Rotation paths and how fast each direction turns (degrees per step):
Each turn is a multiple of 5 degrees from 10 to 175, or 0.
Each row of a path follows its step; steps can be skipped.
path 1
step 1:  2.69  1.27 -1.88 -2.74  1.59 -1.11  1.56  2.85  1.12  2.09 -0.22  0.29 -0.94 -0.61 -0.18  1.20 -1.14 -0.40  1.81  2.97  0.96  2.48 -1.34  1.27 -2.39  2.08 -1.06 -0.52 -1.73 -0.98  0.97 -2.93 -1.65 -0.86
step 2: -1.22  1.60 -0.59 -3.64  1.68 -1.19  1.47  1.15 -0.66  0.46 -0.27  0.87  2.38 -0.51  0.01 -1.35  3.46  1.74  0.84  0.21  1.49  0.18 -1.95  2.62 -1.67 -1.49  1.96 -2.18 -0.95  0.59 -3.48 -0.80 -0.78 -1.78
step 3:  0.12 -0.26  2.78 -0.28  1.32 -2.37 -0.33  1.02 -2.21  1.81  0.80  1.20  1.33 -0.62  0.39  0.22  1.16  1.04 -1.35  1.12 -1.50 -0.39  0.67  1.89  0.72  0.99 -0.57  2.55  1.35 -1.60 -2.90 -2.91 -4.70 -1.65
step 5:  2.04  3.61  1.24 -1.44  2.31  0.08 -2.04 -0.76  1.08  2.52 -0.12 -2.60  0.92  3.67 -2.36 -0.47 -0.15 -0.13 -1.06  0.84 -0.70 -0.54 -0.81  1.62 -1.45 -2.49 -1.17  0.15  3.15 -0.48 -0.34  1.38 -1.34 -0.72
step 6:  2.29  2.05  0.95 -0.63  3.66 -2.35 -0.83  0.98  0.97  1.26  2.06  1.49 -0.91  1.00  0.30  0.05 -1.63  2.19  0.27 -1.54 -2.59  1.10 -4.17  1.02  0.24  2.73 -0.07 -2.06  0.52  0.10  1.63  0.42 -1.22  1.18
step 8: -1.78  0.34  1.26 -2.33 -0.88 -1.38 -1.13 -0.92 -2.61 -1.46  3.80 -1.85 -0.87 -1.01 -0.11 -0.06  1.00  0.90  0.96  1.45 -0.85 -0.31 -2.89  1.17 -1.86  1.16 -2.85  1.38 -0.09  1.54 -0.61  1.32 -3.80 -1.69
step 9:  0.78  0.67  1.06 -3.02 -0.21  0.28  1.00  0.81  0.28 -0.72  2.23  0.15 -1.31 -0.66  3.88  1.95 -2.79 -1.12 -1.31  2.78  0.30  0.90 -1.78  0.90 -2.47 -0.33  1.37  1.53  3.00  1.85 -1.22 -2.44 -0.70  0.16
step 11:  0.78  2.83  0.92 -2.47  0.91 -2.49 -0.97  1.27  2.12  3.26  0.25 -0.76 -1.58 -2.92 -1.33 -0.89  1.11  0.11  0.95 -0.11 -2.01  0.56  1.34  0.58 -0.05  3.10  0.39 -0.97  2.30  1.79 -0.38 -2.83 -1.00 -1.60
step 12:  0.37 -2.38 -0.22 -3.28  0.23 -1.60  0.40 -0.79  0.73  3.07  1.61  1.27  1.94  1.75 -1.27  0.41  2.69 -2.15  0.52 -0.43 -1.91  0.18 -1.95  2.38 -1.44  1.29  4.46  0.57 -0.57  0.96 -0.36 -1.21 -0.37  0.01
step 13:  0.76  0.62  0.36 -2.92 -1.20 -1.52 -1.55 -0.95  0.71  1.80  0.46  2.10  0.07  2.18 -1.22  1.37  0.67  0.00 -2.48  3.23 -1.19 -3.22 -0.82  2.36 -0.13  0.62 -2.99  0.25 -1.88 -0.41 -1.29 -0.35 -1.60 -3.10
Directions:
-0.79 -0.44 -0.35 -0.60 -0.78 -0.71 -0.36 -0.22  0.82  0.82  0.64  0.41 -0.17 -0.14 -0.43  0.99  0.33 -0.28  0.33  1.09  0.49 -0.05  0.58 -0.73  0.55  0.23  0.33 -0.46 -0.26 -0.21 -0.36 -0.24  0.79  0.06
25
-0.62 -0.14  0.54 -0.16 -1.19 -0.44  0.23 -1.25  0.13 -0.22  0.35 -0.03  0.52  0.24 -0.09 -0.31  0.10 -0.05  0.14 -0.78 -0.84  0.37  0.94 -0.31 -0.72  0.22  0.21  0.76 -0.57  0.04  0.32 -0.54 -0.99  0.16
85
-0.07 -0.02 -0.35 -0.13  0.72  1.17 -0.94 -0.98  0.08  0.00  0.26  0.01 -0.38 -0.50 -0.64 -0.26  1.07  0.28 -0.69  0.48 -0.71  0.29  0.07 -0.38  0.31 -0.85 -0.69 -0.06 -0.43 -0.30 -0.64  0.09 -0.65  0.12
140
-0.13 -0.39 -0.95 -0.38  0.17 -0.96  0.91  0.28 -0.47 -0.44  0.08 -1.07 -0.63 -0.52  0.71 -0.03  0.16 -1.12 -0.46 -0.15 -0.29  0.67  0.11 -0.57 -0.44 -0.22 -0.75 -0.57 -0.07  0.29 -0.61 -0.21 -0.05  0.28
40
-0.53  0.45  0.20 -0.89  0.38  0.33 -0.09  0.49 -0.55  1.00  0.77 -0.78  0.50 -0.63 -0.25 -0.19  0.47  0.49  0.04 -0.53  0.55 -0.17  0.36 -0.74 -1.08 -0.25  0.39  0.21  0.49  0.51  0.34  1.01  0.25  0.07
115
 0.40  0.00  1.08  0.38 -0.03  0.57  0.60 -0.23 -0.29 -0.28 -0.04 -0.59  0.43  0.09 -0.38  0.68 -0.04  0.05  0.44  0.11 -0.60  0.32  0.62 -0.73  0.71 -0.19  0.19 -0.45  1.69  0.44 -0.85 -0.46  0.16 -0.13
60
 0.18  0.43 -0.34  0.50 -0.07 -0.03  0.44 -0.21  0.44  0.02 -0.37 -0.13  0.18 -0.49 -0.52  1.62  0.70  0.07 -0.26 -1.14  0.35 -0.18 -1.21 -0.47 -0.15  0.46  0.07  0.71 -0.46  0.22 -0.62 -0.13 -0.17 -0.65
70
